Where one turn sends some rows of the set: a few examples, then the rows asked
k961: [ 18  44 -28 -47 -24 -17  13   4 -19   8  -7 -18  13 -25  -4  -1 -20 -21
  28 -55 -26  59   5]
k125: [ 32  -4 -18 -16 -12  20  18 -53  15 -34   1 -29   0   2   4 -20 -41 -33
  10  -5 -62  19 -23]
k590: [ 37   2  -1   9  -5  -7  18 -30 -40 -29   8  -4   4  17  39  58  30 -25
  24   2 -31  60   8]
k529: [ -8  33  -9 -18   2  27  -2 -27  -5  -6  11 -31   0  14  17  18  28  23
  20  27  26 -19  16]
k528: [ 13  34 -18 -23  10 -26  -3   0  -9  21   1 -12 -10  -9  -5  -7 -26 -13
  71 -53  -4  24  23]
k687: [ 33  28  27  10 -19  15  22 -26  11  14  -5 -52  -7  43  27  17  18 -35
 -20   9 -11  48  28]
k979: [-11  15  -6  39 -17   8 -22 -24 -42  57  11 -10 -16  24  19   1  20   2
  31 -14 -31  -6  -7]
k989: [  6 -17  -5 -10  -2   0  22  30 -27  41 -17 -24  12  -1 -23 -15 -19  -9
  -9 -43 -18   9  25]
k235: [-26  -4 -39 -23 -20   9   9   9  -5  20 -26 -32  26  13 -28  -6 -17 -19
  15 -44 -10 -13   9]
k910: [-11  41 -13 -51 -22 -39   9  26 -26  11   3 -29  -8  -6  16  15 -16 -23
  40 -41 -15  36  26]
k602: [ 21  29  14  13 -17  26 -10 -34  23  18   7 -60   3  32  10  -1  24 -26
   1  17 -23  14  42]
k471: [ 15 -22   4   9  -2 -20  14 -44  -6 -38 -14 -21 -31  -8   7  33 -27  -4
  35  -8  -8 -23 -28]
k437: [ 13   0 -11  -2 -17  25 -31 -37 -13 -15 -14 -28   9  17   3 -20 -54 -38
  31  -2 -66  14 -18]
k42: [ 48  33 -14   7   1 -17  -2 -25 -41  13  13  -6  -3  10  27  52  26 -26
  43   1 -22  64  -7]
k749: [  4   9 -13  -8   8  -4 -17 -25  -4 -28 -20 -17   5 -18   6  39 -26 -33
  48 -12 -11  -5 -51]
k667: [ -6  -2   2  -6  11  10  16 -28   3 -35  -1 -45 -23 -15  20  27 -31 -15
  22   9 -24 -29 -41]
k531: [ 14  49 -11 -53 -18 -22 -17   0   8  -7 -10 -29  17  14   0  -5 -28 -33
  34 -40  -9  40  23]
k623: [ 11 -16  -8  22   8  -5   1 -33  21 -18 -15 -50  13 -31  -6   8 -30  -8
  37   5  -7  -7 -21]
k698: [ 35  59 -17 -26  -9 -29  23   6  -6  -5 -30 -43 -45   0  11  21 -35  -3
  33 -28 -32  51   8]
k616: [  2  30 -20  -8   3  33  36 -31 -20  -8  -7 -45  10   9  -6  48  26  20
  12   9  28  -1  16]
k378: [  2   9  -7 -15   0  36  44  -9 -25  -7 -12 -35   9  20  28  38  30  12
 -13  22  21  22  22]
k487: [ -1  15  10  43 -29  15   8 -37 -49  43  -5 -15 -37  48  32   2   2   1
  11 -24 -33  20 -12]
k996: [ 47 -22 -13  -3 -23  13  -9 -40 -17 -44   2 -38 -31  10  -1  -8 -34 -22
  25  17 -58  26   2]
k597: [-23  -1 -28 -20 -27 -17  16  32 -26  44   1 -35   0  10  -4 -13 -14 -23
  10 -48 -38  10  14]
k43: [ -3 -20 -39 -12  -2 -10  58  18 -18  20 -36 -15  -7  18   5  -6 -36   5
   1  -5 -45   1   3]
k911: [ 23   7   3 -11  -7  27  -6 -29   1 -38   8 -60 -23   3  18  -2 -42 -38
  16  20 -65  14 -12]
k454: [ 21  46  10 -44  -6 -19   5  17 -35   4 -12 -23  -7 -14  -3   6 -29   0
  30 -43   2  43  38]
k559: [ 28  11   4  24 -12  -8  18 -24 -37  14  -9 -11 -22  30  51  58  29 -36
  31  -9 -23  54   6]
k518: [  8 -16 -38 -11   1   0  13  13 -17  38  -5 -11  11  -1 -21 -23 -20 -28
  51 -32 -29  16  34]
k496: [  0  23 -14 -19   9  34  37  -6 -45 -19   2 -17  11  15   9  36  29  32
  -6 -14  15  19  19]
k27: [ 10  13 -18 -14  -6  16  28 -53   6 -47 -18 -29 -11 -28   0  30 -31 -18
  39 -17 -23  -6 -34]
k173: [ 22  43  21  13 -12  30  14 -35  -4  10  -6 -63 -16  43  31   4  11  10
 -26 -17  -7  40  23]
k619: [-18   6 -22 -20 -24  -9  39  -2 -26  33 -24 -12  29 -14  -8 -13 -27 -13
  14 -59 -30  14   4]
k852: [  1   1  -6  44 -18  21  12 -52 -58  -3   5 -16 -23  42  23  13   6  26
  12 -36 -40  12 -11]
k334: [  5  11  -7   2   6 -21  52  -4   0 -16 -53 -34 -21 -17  15  52 -36  -3
  30   1 -19   0 -17]
k418: [  0   1 -23  17 -17  24  12 -31 -71  20   2  -1 -31  50  44  10  14  17
  18 -10 -29  26  -8]
k615: [ 39  14 -28 -13  -8   8  14  -5 -12 -11 -15 -42 -33  23  13 -27 -51   9
  -2  10 -70  41 -13]
k20: [ 31  31  32  18  -3  17  26 -26  -8   8  -3 -46   9  40  16  10  13 -13
 -22 -38 -27  48  44]
k263: [ 23  14 -11  -9 -16   5  16  -7 -52   3   0   5 -14  15  40  54  30 -28
  32  27 -10  58  -1]
k72: [ 26   2 -14  -5  -6  11 -19 -40   3 -36   0 -51   8 -15   0 -29 -45   1
  39  22 -32  24   0]
k914: [ 17  27  -3  -2 -13  -7 -19 -11 -42  21  11   0   5   4  37  35  29 -32
  56  27 -25  41  22]
k223: [-15  28 -11 -15 -15  43  29 -22 -35  -4  -5 -29 -18  27  16  22  18  35
  -2  12  29   3   4]
k741: [ -9   0 -14  39 -13  15  17 -46 -70  43  -1  -5   0  37  20   8  -4  10
  28 -14 -40   6  -2]
k625: [ 39  34  12   2  -5  15  16 -50   9  12  14 -53  14  52  13 -12   3  -7
 -20   0 -20  35  33]

k263 -> k223
k72 -> k528
Where do these go?
k667 -> k597
k979 -> k602
k378 -> k418
k852 -> k20
k989 -> k996
k334 -> k43
k27 -> k619
k616 -> k741
k235 -> k437

